Read these off the row that follows.
1) The fifth entry?
2) The first entry from the right?
3) The first entry from the left?
 21  10   9  38   5  18   5  22  -2 -34
1) 5
2) -34
3) 21

[  -5.7   -5.5   55.9  192.0 -180.6  -36.5  -27.8  178.4 -100.2   21.2
  -33.0]
The largest entry -> 192.0
Give the entry just left of 21.2.
-100.2
Give the entry just right of -36.5.
-27.8
The entry just right of -100.2: 21.2
Give the entry just right of -5.5.
55.9
The entry just right of the smallest entry -> -36.5
The entry just right of -5.7: -5.5

Questions about the table below.
1) Give the entry at the centre.
2) Give the entry just left of -99.67.
3) Give the entry just left of 96.73.
4) Give the median of all entries.
5) Give the third entry in reading order.
6) Give the second largest entry.
7) Give the first entry in reading order.
8) Give the entry just right of the centre entry.
array([[-199.05, -197.75,   35.76,  -46.62,    9.69,   95.49,  -35.24,
         -97.02,   82.75],
       [  46.09,   12.96,  -91.86, -216.43,  -91.13,  -34.01,  134.10,
        -133.63,  134.12],
       [ -68.31,    2.10,  143.57,   64.03,  -69.78,  -71.31,  240.84,
          -0.27, -129.96],
       [-105.50,  -80.32,    5.05,   80.76, -238.62,   26.11,  -46.14,
        -197.17,   44.11],
       [ -96.73,  -60.18, -120.68,   80.92,   -1.74,   49.57,   99.46,
         -70.91,   25.41],
       [ -58.46,    7.15,   12.74, -183.85,  -93.17,  153.10,  -99.67,
        -161.67,   10.98],
       [-129.16, -213.58,  185.65,  -36.89,  -38.14,    5.31,   -4.10,
          -4.30,  -65.81],
       [ -68.23,  -85.44,  122.20,  107.62,   31.60,   39.09, -122.45,
        -137.87,   56.88],
       [  -6.55, -157.48,  185.25,  -63.86,   41.71,  -55.06,   98.51,
         -53.85,  191.14],
       [-286.74, -204.95, -167.69,   66.55,   -3.03,   93.17,  130.13,
        -154.78,   -4.37],
       [  48.76,   96.73, -129.57,  -89.46, -102.14,  108.02,   41.39,
        -186.81,  -40.24],
       [-175.48,   35.10, -192.26,  157.67, -120.70,   12.22,   54.89,
          14.32,  -45.28],
       [ 162.94,   55.78,  134.59,   46.54,   55.71,  -16.43,  -27.27,
        -112.85,  -53.17],
       [ -92.21, -169.99,   48.74, -151.75,   -4.30,   38.52,   14.47,
        -224.53,   46.70],
       [ -38.27,  -93.87,   72.85,  -20.84, -116.47,  -12.02,   10.29,
         -81.55,   30.11]])
1) 31.60
2) 153.10
3) 48.76
4) -12.02
5) 35.76
6) 191.14
7) -199.05
8) 39.09

arr =
[[ 94  88  65  51  46 148 132  70 110 103 152 151  59 131  89]
 [ 82  75  68  55  64 139 113  82 104  95 134 142  39 118  91]
 [ 94 178 116  83 139  99 187   6  43 105  40  98 115  48  25]
 [ 40  57  53  57  48 103  89  72  60 170 114  63 127 106  92]
 [ 29 109  51  34 108  81  36  56 108  65 100  92 174 107 134]
 [118  85 164  75 128 144 183  90  40 166  92  63  49  67  63]
 [ 60  30  64  74  36  92  72 100  61 162 116  47 107 104  93]
 [145  32 154 104 104  39  91  81  65  27  74  28  85  65  65]
 [132  26 162 102 113  46 103  67  47  49  67  18  93  58  56]
 [100 146  51 161  53  18  53 112  99  53  30  92  96  75  66]
 [ 99  39  68 101  48  48  14 148 125  41 106  78  67 114 128]
 [ 61  26 141  47 193 112  60  83  93  57  81  60  66  57 127]
 [102 151  33 155  29   7  55 106 103  50  39  96 107  86  67]
 [ 51 195  47 109  86 131 124  85  89 177  63 133 112  83  79]]
Rows and columns are numbered from 1.
Report the entry in row 1 and column 2.
A: 88
Report the top-left entry.
A: 94
Report the entry in row 1 and column 3.
A: 65
The entry at row 3, column 1 is 94
Report the top-right entry.
A: 89
The top entry of the column that holds the smallest entry: 70
The entry just left of the largest entry: 51
Report the entry directly above 90.
A: 56
Report the maximum.
A: 195
Report the entry directly above the smallest entry.
A: 82
The entry just right of the smallest entry: 43
Report the entry at row 3, column 3.
A: 116
Report the entry at row 2, column 1.
A: 82
Report the bottom-right entry.
A: 79
The entry directly above the largest entry -> 151
